Rotation paths and how fast each direction turns (degrees a step)
Each turn is a multiple of 5 degrees from 10 to 175, or 0.
Each row of a path follows its step; steps can be skipped.
Path 1:
step 0: [ -7 -11   1 -11   6  -7  11 -25  -7   5   0   1  -4   1   5  -8  27   0
   5  11   6   0  23  19  16 -10   4  11 -17   5  -4   4  14 -21  13  16
  -1   4 -21 -21  -8 -15  24   1  -1   6 -20  -8   3 -16]
step 6: [-13   6  -4 -21   0   6   6 -22  -4   2   2  15 -10  -2  22   1   8 -16
  -1 -28   1  -3  12  -5  14  18   0   1 -21 -28   3 -16  -8  -6   9   3
   6   5  -6 -13   3   3  10  -6   6 -25 -12  29  -4  -3]
step 8: [-13   3  -2  -6  22   9  20  -5   0   2  10  -7   1  -4   8  -4  -8  19
   6  -8 -23   1  11  -5 -16  -9 -22  21   1   0  17   0   2 -14   9   6
   8  14  -8  14 -11  -2  12 -17   1 -34 -16  -6  -1 -21]
step 15: [ -3  -7   0  11  -2   6  14  -5  10  -3   4  29  18 -21  -4   4 -10   4
  -3 -20   0   7  -8 -18   6  -6   0 -13  23 -11  11   8 -12 -27   0   9
   9  15  24  -5  11 -22  14  16   0  16  -1   1 -13  -4]
step 29: [ -4  -6 -18   7   3  10  -2  12 -10  -7 -11  22   8 -13 -13 -13  11  -3
  21  16 -13 -13   9   0   4  15   4  16  -5  15  -9 -21   1   2  14  25
  16  -3   5  18  22  11  -3  -1  -7   4 -12  27  -4  -2]
step 30: [ 12 -18   0 -14  17  22  15 -19  10  10 -17 -10  22   8   3  22  13  -1
  -3  10  14   3  -4  -5 -13  -5   1  13 -15   9 -20  16  15 -17  -6 -10
 -14  22   2  -9  -9   9   1  -1 -11   8  -7 -10  14   6]
step 31: [-17  -6 -16  -4   7  -7  -9 -36  -7   7  -1  26 -11 -28  -2 -19  10 -13
   7  -4  -3  -4  -4  -4 -12  -4  12   0  -8 -15  14 -15   2 -11  14   6
  17   4 -13 -23   9 -13  -3   8   3 -11   3   5  -5   6]
Speeds:
[-5  4 -3  3  3  2  8  2 -2 -1  2 -5 -2  4 -5  5  3  1 -5 -1  1  2  3 -4
 -6  2  1 -2  1 -4 -3  7  4 -2  6 -2  3  2  4 -2 -3 -7  5  3  0  2 -3  0
  4 -2]
145
[ 0 -4  1  0 -3  3 -1  2  0 -3  0 -1  0  6  4 -3  2  0 -4 -5 -3 -2 -5  4
 -1 11 -2  1 -3  1 -9 -1 -5  3  7  0  6  2  1  2 -2  4 -2  3  4 -4  0  1
  1  1]
140
[-8 -1  3  7  2 -3  0 -1 -1 -2 -2 -3  0 -8 -3 -8  4 -4 -4  0 -2 -2  2 -2
  3  2  0 -1  0  1 -5  7 -4  3 -3  1 -3  0  1 -1  3  6 -1 -6 -2  1  2  3
  5 -1]
145
[-4 -3  1 -3  8 -1  4 -3 -1  3  4 -8  4  2 11 -1  1  2  1 -2  0  0 -1  1
 -1  1  2  6 -1  1  2  4  3  4  1  4 -4 -3 -4 -4 -1 -4 -2 -4  6  0  6 -1
 -1  0]
130
[ 1  4  2  1  4  2 -4  0 -4 -2 -2 -4 -2 -2 -4  6  1  1  4 -1  3 -3  1 -3
  3  4  2  2 -6  4  5  3 -1  4  3 -1  3 -1 -3  4 -1 -2  3 -1 -5 -7  3 10
 -7  2]
140
[ 1  1  2 -3  0 -1 -1 -7  0 -5 -2  6 -1 -1  1 -3  1  2 -3 -7  4 -5  5 -1
  5  4  3  3  1 -2  0  1 -1 -5 -4 -6  3 -1  0  1  1 -9  1  2 -2 -2  5 -6
  4  2]
115
[-3  0 -3 -4  5 -4  3 -3 -4  9  0  5 -3  1 -2  0 -6  1  1  5 -1 -1 -2  1
  2  1  1 -3 -4  2 -5  0 -8  4 -3  4  2 -3  3  2  3 -5  3  5  1 -4 -1 -1
  1 -7]
175
Path 2:
step 1: [-26 -17 -26   6   3 -23  14  -3  -7   2  -6  11  18 -18  15  -1 -17  21
   2  12   6  -8 -10 -12 -36  11  -4  -9   6 -10 -12 -13 -10   2   8   6
   1  15   8   2  -5  -5  10  -2 -11   3  10  -4  11  26]
step 5: [ -8 -12  15 -15  -3  -2 -20   0  -8 -11  19  25  12  -9  -6  23 -11   0
   8  -2  -6  -2 -14 -15 -10 -33   3  14   3  -1  -9   0 -18   6   4   4
  13   1 -14   7 -12 -36  12  -2  -2   5  -9  13   0  -3]
step 15: [-11 -33  -9   5  21  -9   3 -13   3 -11   0 -22   8  -8  18  -7  -5  -2
  -3  13   8 -11  -5   2  11  10   3  20  -5 -22 -20  -1   2  -1   1  16
   9   9   4 -18  -8   1  13  -2 -12 -17  15  33  -1  17]
step 16: [-20   9   9  -3   9 -17  -8   1 -10  10  -9  33   6  15   7 -24 -14  -2
  15 -19   9 -17  23   8  -5  -9  23   4   2  -1  -7  -4 -10  19  -6  14
   0 -14 -23  16   9  -2  12   1   0  -4  -5   6  14  11]
step 19: [-19  10  14  -2   8   5  -2   7   1   5  -3  17  14   1   0   7 -18  -9
  -1 -17  -3 -12  -8  13   2  -9   0   8   0   0 -17   0 -10 -11   1   9
  -4  34 -34  26  -2 -13  11  16  -3 -10  20   4  -3  30]
step 20: [ -1 -25  -1 -24   9 -20  -8  -2 -14   0  -6   4  -2 -16   2 -23  -8   6
   3  19  18  12   3  14   0   4   3  -5  16   0   3  12 -11 -16 -27  -1
  14  10 -10  -8 -18  -5  17 -33   5   1   6  17  -1  -4]
step 22: [-30  -5  14   1  -4 -24  -3   9 -14   6   0  25 -13  -7   3  20  -7   2
  12  20 -22 -11  -1 -13  -9  -9   1 -15  11  13 -13  15   4  -6   8  -5
   9  10 -31   5 -17 -11  16  -1 -12  -1   6  -2   7   2]
Speeds:
[  4   3   3  -1  -1   2   1  -3   2   3   0  -5  -5   2   1  -5  -2   3
   2   5   0   1  -6   5   2   3   5   4  -4  -1  -1  -5  -3   0   2   3
   1   1  -5   6  -2   4   5  -1  -2   0   5   4 -10   2]
85
[ 5 -1 -2 -1 -3  0  2  0 -5  1 -4  5 -2  0  2 -2  0  4 -2  6  4  1 -2 -2
 -8 -4  7 -3 -1  8  3  2  4  2  0  3  3 -6  0  2  5 -3 -1 -4  2  4  0  2
  2  6]
170
[ 2  3 -6  4  4  1  2 -2  1 -4 -2  1  3  1  4 -1 -4 -1  7 -1  2 -4  1  3
  0 -1  0 -1 -6 -2 -3 -5  3  5  4  2 -1 -6  6 -6 -4  6  5  4  0  4  0  0
  4  4]
25
[-2 -5 -1 -3 -5 -5  0 -2  5  5 -8  2 -5  2 -4 -6  0 -2  0  2  2  3  8  0
  1  1 -3 -4  2 -5 -4  1  3 -3  5 -1 -1 -5  2  0  3  2  6 -5  0  0  2  1
 -2 -5]
155
[ 0 -1 -1  2  0 -8  1  5 -1  0 -1 -3 -9  1  0 -7 -2  4 10 -1 -2  1 -1 -2
  3  0  3 -4  3  3  6 -2 -5  6 -2 -5  0  1 -1  1 -6 -4  0  0  1 -2 -4 -2
  4 -1]
175
[-2 10 -2  2 -5  0  5  4 -4 -1 -1 -3  5 -3  3 -5  1  0  3  4 -4 -1  2  4
 -6  3 -4 -6 -1 -3 -3  1  5 -7  0 -4  2  2 -6  1 -2 -2  1  0 -3  0 -2 -2
  1  1]
135
Path 3:
step 1: [  2  16 -10 -27   5 -15  24   5  -2  27  -4   4 -11 -23  -3  -8  -5  -1
 -18  12  -3   7  11  -1  -7   4   4  15 -22   2  10   2   8  22  -6  -5
  -1  -6   0  -8  19  -5 -12 -11  27   4 -12   2 -19 -10]
step 5: [-15   2 -10  -6   7 -16  -5   4  12   7 -15  -9 -12  28  -3   2  13  -1
  16   3   4 -13  18   6   0  23  21   4 -24  -1  12   4 -11  -4   3  -5
   4  14  -7  21  -3 -20   8 -11  -6  19  -8   4 -26  -7]
step 9: [-14  10   3  -9  -7   1  -4  11  -4  29  -6  17  -7 -25  -4  13   5   4
  22  -6   8   2  -4 -32  14   3  14   3  -7  -6   8  25  -5  -5 -28 -12
 -14   4  -2  14   9 -13   5   9   4 -12  -9   0  -1  -7]
step 11: [ -2   7 -17 -29 -15 -14   5   5   7  24   2  19   0   5  -4  15  -1   7
 -24  -3  12  11   8  10   9  29   6   2  -5  12   1  16  -6  -5 -13 -10
 -10  -7  12   0 -15 -20   6 -14   0   1 -16   6   2  22]
step 13: [-19 -14  -5  -4 -13 -23  19  13   5  -7  -5   0  15  -8  -3 -19 -13   2
  -5  -7  -3   0   2  11  -1  21 -15 -17   2 -16  12   4 -16 -12 -18   4
  -6  -5   7  16  -1 -15   5 -16  -9  -5 -33   4 -11 -19]
step 21: [ -5 -11  -2  -6 -27  -6  -1  15  -1  12 -28  -3  -7  27  -2   0   1   1
   2  -4   2   6   3  17  -2  15  10   3  -3  16   6  16 -10   9  -8 -16
 -11  19   7  26  -3  13  11   1 -21  20  -2  -3 -19  -4]
step 24: [ -1   3   2 -13  -7  -6  13  11   5   1 -21  12  -3   6 -14  21  -3   8
   3  -2  13  17 -13  -8   1   4  15  11 -19  10   2  25  -5  18 -17 -18
   8  16   8  30  -3 -17   6  19  -9   2 -13   4  -5  -4]
Speeds:
[-1 -1  4  6  7 -2 -1  2  3 -2 -3  2  4 -2 -3  3  0 -2  3 -1 -2 -4 -1 -6
  6 -1  2 -4 -4 -2 -1 -2  0  0 -2  1  1  5  2 -5  7 -2  3 -2  4  2 -8 -3
 -9  2]
100
[ 1 -4  2 -2  0  4  3  2 -2 -3  3  0  0  0  4  5 -4 -3 -8  5  0 -5  0 -3
  4  0 -6  6  3 -4 -6  1  2  0 -7 -3  0  1  2  7  0 -5  0 -4  1  2 -5  0
  5  2]
25
[-8  5 -3 -7  6  6  1 -2  4 -1 -1 -4  5  4  0 -1 -1 -2 -5  1 -1  2 -1  3
 -4 -1  0 -1  0 -4  1  0  1  6  1  4  3 -5  8 -1  1  3 -2 -6  4 -4 -4  6
 -2  1]
115
[ 2 -3  7  0  4 -3  2 -1 -5 -1 -5  2  2  3 -2 -7 -4 -4 -9 -3  1  4 -4  3
 -3  3 -1  3 -5  5  0  7  0  2 -1  1  2  3  0 -6 -2 -5 -5  0  1  0  3 -3
  0  2]
110
[ -6   4   4  -2  -6  -2   5  -2  -3   0  -1   1   5  -1   3   2   3  -3
   0  -3 -12   1   2  -3  -2  -3   4   1   1   2   0   1   9  -2  -6  -3
   3   2   2   2   2   4  -2   2  -2   2   4   0   0   2]
125
